Here are some points, one per row:
[-36  25 -12  22   6 -31   8   6   1 -25 -30   6  17  28  20  16  32 -64
   8 -46  22  74  31  24  15  52 -43  12  41 -65 -50  -2 -53  25 -28  21
  99  28   6   8  22]
[ 11  15  14 -17  48  15  -5  -9 -14   8 -17  14 -42  54  10  29  13  -2
   8 -12   2 -22  51  32 -37  33 -25 -19  62 -25  20  -9  73 -40  25 -16
  22 -30  22  -5  69]
[ 19 -42 -36   1  -5 -43  15  33  -5  -8   6 -20  -6  16 -39  33 -23  45
 -31  28  -6  15   9  21  32  -2 -17  13 -14  21   2 -41   3 -17 -17 -30
 -48 -47 -37 -11 -41]
[   7   -4   -4  -23  -41   30   18   49  -16  -18  -50   16   55  -30
   38   46  -58   55    2   35  -11  -32  -12  -29  -20  -16   45   11
    8  -14   28   38  -46  -17   61 -102   60   -6   -9   37  -47]
[ 18 -18   0 -14   0  69 -15  27   2  15 -14 -13  32 -44 -36  -3  31  53
  -4  -1  -5  -7 -27  15 -19  55  26   5 -11 -17  -4  40   8  35  30  71
  20  40 -35  45   1]
[ 12 -40 -25  74  25 -70  -2 -13   4  30   2   2 -24 -27 -22 -20 -25 -11
  87  58  34  -2 -15  11   8 -43  38  27 -32 -27 -50  14  11 -10  12  28
  -6 -48 -54   0   6]
[  3 -20 -48 -10   8 -24  41  -1 -33 -28  18 -61 -48  20  10  -3   5  67
  18  -6   2 -84  22  47  25 -37  55  20  24   7 -34 -17 -20  -7  30 -44
 -22   6  23  -6   0]
[ -5  -8  51 -24   8 -30 -49 -33 -27   9  -1  -9   5  14 -19 -30 -19  -9
 -54 -21  32 -12 -45   8 -34 -70 -10 -50  -2   4  26  11  54  39 -28 -30
  -1 -42  -6 -15 -74]
[ 45  27   6 -15  -9  66   4 -24  65 -19 -26  18 -19  41  -3 -34  -2 -31
  26  22 -15  29  42  13  15  -8  12  53  45 -43 -33  10 -24  19  13   5
  13   0 -37 -69   2]
[ 12 -25 -47  38 -57  -8 -26 -12  39  17 -46 -36  -2  37 -12 -46  39 -41
 -21 -32  24  38  53 -16  52  35 -19  75  19  38 -24  67 -34 -47 -10 -11
 -10  12   7  11  39]
[-11  17 -10   9   2  10  39 -45  13  22   9  -5 -17 -48 -30  15 -36 -31
   4  -6  -9 -25  26   3 -12  -6  44 -60  10  32  60  13  -3   4 -40  32
  38 -36 -28   5   5]
[ 35 -40  48   7  -4  29  71  -4  35  17  49  19 -47  -3   0 -46  25  13
  28  25  -3 -34   6 -12 -36  39 -28  29 -21  18 -55  11  32 -17 -53 -15
  15 -10 -35  42 -27]
[ 34  39 -21 -11 -25 -21  26 -43  -4 -20 -15 -14  19 -30  -7  -9  23   8
  -2  -7  28 -31 -53  11 -30 -23   1  -1 -47  36  10 -22  42 -11   4  14
  -3  33  23  -3  -9]
[-43 -85   6 -30  18  10  -3  22  30  34  -3 -19 -40  55  43  30  24  -4
  34  -3  48 -21 -30   0  43  -2 -24 -41 -34  15 -25 -10  13  20   5  14
  29  -4 -29 -29  -8]
[-17 -38 -24   3  18  -4  -9 -11   9 -16   9 -72 -28 -30  -4   0  16  39
  35  28  55  -8 -31  17  44  26  25 -10 -33 -26  67 -29 -15 -54 -26  19
 -14  -5  64 -28 -38]
[-61  52  40 -53 -81 -32  -7 -27 -19  23  27 -15 -11 -42 -46   3  21 -14
  -6 -21 -50   3  13  -2   7  10 -89 -28 -20  21   6   9  25  -9  56   1
 -21 -31  52 -59  -4]
[-38  76 -19 -21  29   7  23  11  29  15  29   0 -15 -44   2 -23   9 -17
   5 -14 -14  15 -30  29  15   5 -44  62 -30  -6  33  24   7  -2 -16   1
 -27  -1   1  -4  64]
[-31   8  82  22  12  -7  -1  33  20  62  -4 -39  42  15 -42  55  37  -9
   0 -41 -36  42 -10 -53 -49 -54 -19 -73 105 -21  40  12  37  39  -8 -63
  25  52  18 -11   5]
[-25  22  13 -13 -21  20  29  -4   4  29 -28  21  61  24  -7  17 -66  11
  32  33   0   2 -56  15 -33  21  30 -74  17  47  57 -22   1  24  23  16
 -14  12  58  27 -53]
[ -1  64  43 -60 -33  13 -29  27   0   4  32 -17 -50  13 -55 -40  41  22
   4 -12 -46  16 -13 -93   8 -35   1  -7 -54  40   3 -66  18 -35   5 -44
  -7 -42  -8  23 -23]
[  3  42 -45  48 -48  64  13  58 -42   3  52  53  10   2  31  14 -26   9
   5   0  40  46  23 -75  31  14  31  11 -12 -34 -27  58  52 -12 -55 105
  -1  62  42   7  41]
[-31   9  18   2 -12  28 -11  40  24   3  -5 -27  14  58   3  24 -55 -12
 -56  52 -45  74  20 -17 -76 -65 -17  10 -27 -31  25  30  12   3  42 -10
  46  33 -28  51 -45]
[ 28  28  19  22  38 -34 -15  19  26  14 -26 -51  -8  30  51  -3  16 -87
  33 -44   3  56  69  44  19  18  26  29  -4   3 -49  37 -30  20  56  -8
 -10 -42  27 -26 -29]
[-47  30   8  -7   5  22 -30 -21 -19 -37  34  18   2   5 -22 -35  -5 -31
   2 -13 -28  19 -18  35  14  29  16  30  33  11 -36  27  65 -42 -16  22
  23  44 -21  49  44]
[ 25  34  -5  -5  52  10   8 -11  -1  34 -18   8  71 -25 -10  20   9  13
  38 -15  -1  -4   3  14 -11  -2 -18   2 -32  17  40   0   9  17  -3  -6
 -25   8  -3  70 -39]
[-10 -11  18 -29 -46 -28 -19  24  -5  48 -27  89 -58  30 -12  21  44  -4
 -24 -23 -56  -3 -10  17 -55 -34 -27 -10  33  22  90  13 -11  46  -8  28
 -12  24  44  18 -28]
[ -2  -5 -51   9   7   4  20 -59   6 -13  38  -5  44  19  18 -16  13  51
  -1  -1  39 -37 -40 -24  73  26  24  13  20  11  -2 -44   9  15  33  19
 -30 -90  13   3  19]
[ 42  30  -5 -14  28  -9 -20   1 -44 -44  20  -5  26   6  31  35 -10 -18
  20 -35 -17  27 -53 -12 -45  11  -1  48   6 -13  33  11 -71 -32 -15  35
 -25   2 -43  27   7]
[-16  14 -22  14  68  36 -69 -25  21  -9  37  76  41   7  16  40   3 -58
 -35 -15 -31 -27  82 -34 -10  28  25  -2  -9  25 -21 -29  17 -58   6  30
  39  47  -2   7  -2]
[-11 -15 -32  27  44 -33  24 -24   3 -12 -35   3 -12   6 -26 -34   0   6
 -17  59  54 -34   4 -24  23  30  17  -8  17   2 -20 -41 -37   3 -53 -23
 -86 -17   2 -59 -17]
[ 40 -39  -8 -74  20 -18  58   6  28  -5 -37 -16  -1 -19 -12   0 -74   6
  -6   6 -38 -44 -40 -34  14   2  19 -31  16 -79 -30  37 -24  57   3  11
   5  47   6  47 -38]
[ 38 -15  34  16  89  39  -2  26 -68  -1 -34  31 -56   9  26 -16  -7  30
   9 -17  13  71 -31   7  40 -24 -40 -33 -14  11 -38  18 -76 -33  34  -7
  27  20 -13 -13  13]
[ -3  27   7  18 -46   6 -23 -21 -28 -50  -5   9 -52 -49  14  58 -24 -18
 -45  17   5 -17  28 -26 -31 -37 -36 -55  -6  -7  25 -84  24  50  63 -63
 -45  48 -15  61 -60]
[ 62 -41 -22   7 -52  -6  23  12 -34  17  34  -2   5  26 -18   1  50 -58
  -8  78  26  50  12  45  12  -9  35   5  -8 -27  18   0  -7   6 -20 -27
  21  17 -15 -48  65]
[ -1  26  41  14  29  39 -36 -20  -7  16   2   4  45 -42  59  23 -26  24
 -47   6 -11 -24   4  26   0 -43  -7  19 -24   0 -40   1 -39 -15 -45  35
  -9  26  54  86  14]
[ -28 -100  -22  -41   -5   -3   18    2    6  -24    8  -24   -7  -49
   25  -26    5   30   19  -14    3  -11   20  -35    7   18   53   43
    0   43  -16  -50   16   54  -49  -17  -40  -23   -7  -53   37]
[-38  29   4  -3  -7  -5 -11  35   3 -65  -7  19  47 -27  10 -46  -8 -22
 -10 -47  51 -33  26  10   6 -14 -32 -44  15  29  29 -14 -37 -35  13  34
 -54  19  14 -15  47]
[  8 -10 -12  65  10 -15  38 -30 -69  34  35  -8  12  -7   3 -30  -2  36
 -18 -36 -43 -32 -28  -2 -15   1  12  51 -40 -32   3 -22 -27 -44  21  12
  25 -25 -35 -61  -6]
[  6 -28  38  24 -11 -41 -44  38  -8 -50 -17 -19  27  31  10 -13  10  12
   7  73 -27  -1   3  -3  68  33 -41 -11  12  46  -9  27   5  60   2 -10
  34 -60   3 -36  70]
[  6 -27 -20  24 -60 -56 -51 -32  74 -10   3  71 -29 -30   2  -9   0  10
 -42 -38   8 -31  -4  48 -59  38   2 -14 -11 -35 -54  -7  22   0 -46 -28
 -31 -24 -19 -73  20]
These points spread out most along one direction. Take the direction at right angles to it along which they spread out most. Then take the direction at right angles to both along which they spread out most. Go by this last direction. Where along it does each point below lie, from 0 to 99? 50 is the average, and the first point above lies past it. One standard deviation of the points above along it is 16.
[  8 -10 -12  65  10 -15  38 -30 -69  34  35  -8  12  -7   3 -30  -2  36
 -18 -36 -43 -32 -28  -2 -15   1  12  51 -40 -32   3 -22 -27 -44  21  12
  25 -25 -35 -61  -6] 40
[-47  30   8  -7   5  22 -30 -21 -19 -37  34  18   2   5 -22 -35  -5 -31
   2 -13 -28  19 -18  35  14  29  16  30  33  11 -36  27  65 -42 -16  22
  23  44 -21  49  44] 48
[ -5  -8  51 -24   8 -30 -49 -33 -27   9  -1  -9   5  14 -19 -30 -19  -9
 -54 -21  32 -12 -45   8 -34 -70 -10 -50  -2   4  26  11  54  39 -28 -30
  -1 -42  -6 -15 -74] 67
[ 18 -18   0 -14   0  69 -15  27   2  15 -14 -13  32 -44 -36  -3  31  53
  -4  -1  -5  -7 -27  15 -19  55  26   5 -11 -17  -4  40   8  35  30  71
  20  40 -35  45   1] 25
[ 25  34  -5  -5  52  10   8 -11  -1  34 -18   8  71 -25 -10  20   9  13
  38 -15  -1  -4   3  14 -11  -2 -18   2 -32  17  40   0   9  17  -3  -6
 -25   8  -3  70 -39] 33
[ 38 -15  34  16  89  39  -2  26 -68  -1 -34  31 -56   9  26 -16  -7  30
   9 -17  13  71 -31   7  40 -24 -40 -33 -14  11 -38  18 -76 -33  34  -7
  27  20 -13 -13  13] 40
[ 28  28  19  22  38 -34 -15  19  26  14 -26 -51  -8  30  51  -3  16 -87
  33 -44   3  56  69  44  19  18  26  29  -4   3 -49  37 -30  20  56  -8
 -10 -42  27 -26 -29] 66
[ -1  26  41  14  29  39 -36 -20  -7  16   2   4  45 -42  59  23 -26  24
 -47   6 -11 -24   4  26   0 -43  -7  19 -24   0 -40   1 -39 -15 -45  35
  -9  26  54  86  14] 23
[  6 -28  38  24 -11 -41 -44  38  -8 -50 -17 -19  27  31  10 -13  10  12
   7  73 -27  -1   3  -3  68  33 -41 -11  12  46  -9  27   5  60   2 -10
  34 -60   3 -36  70] 69
[ 45  27   6 -15  -9  66   4 -24  65 -19 -26  18 -19  41  -3 -34  -2 -31
  26  22 -15  29  42  13  15  -8  12  53  45 -43 -33  10 -24  19  13   5
  13   0 -37 -69   2] 57
[-38  29   4  -3  -7  -5 -11  35   3 -65  -7  19  47 -27  10 -46  -8 -22
 -10 -47  51 -33  26  10   6 -14 -32 -44  15  29  29 -14 -37 -35  13  34
 -54  19  14 -15  47] 55
[ 34  39 -21 -11 -25 -21  26 -43  -4 -20 -15 -14  19 -30  -7  -9  23   8
  -2  -7  28 -31 -53  11 -30 -23   1  -1 -47  36  10 -22  42 -11   4  14
  -3  33  23  -3  -9] 44
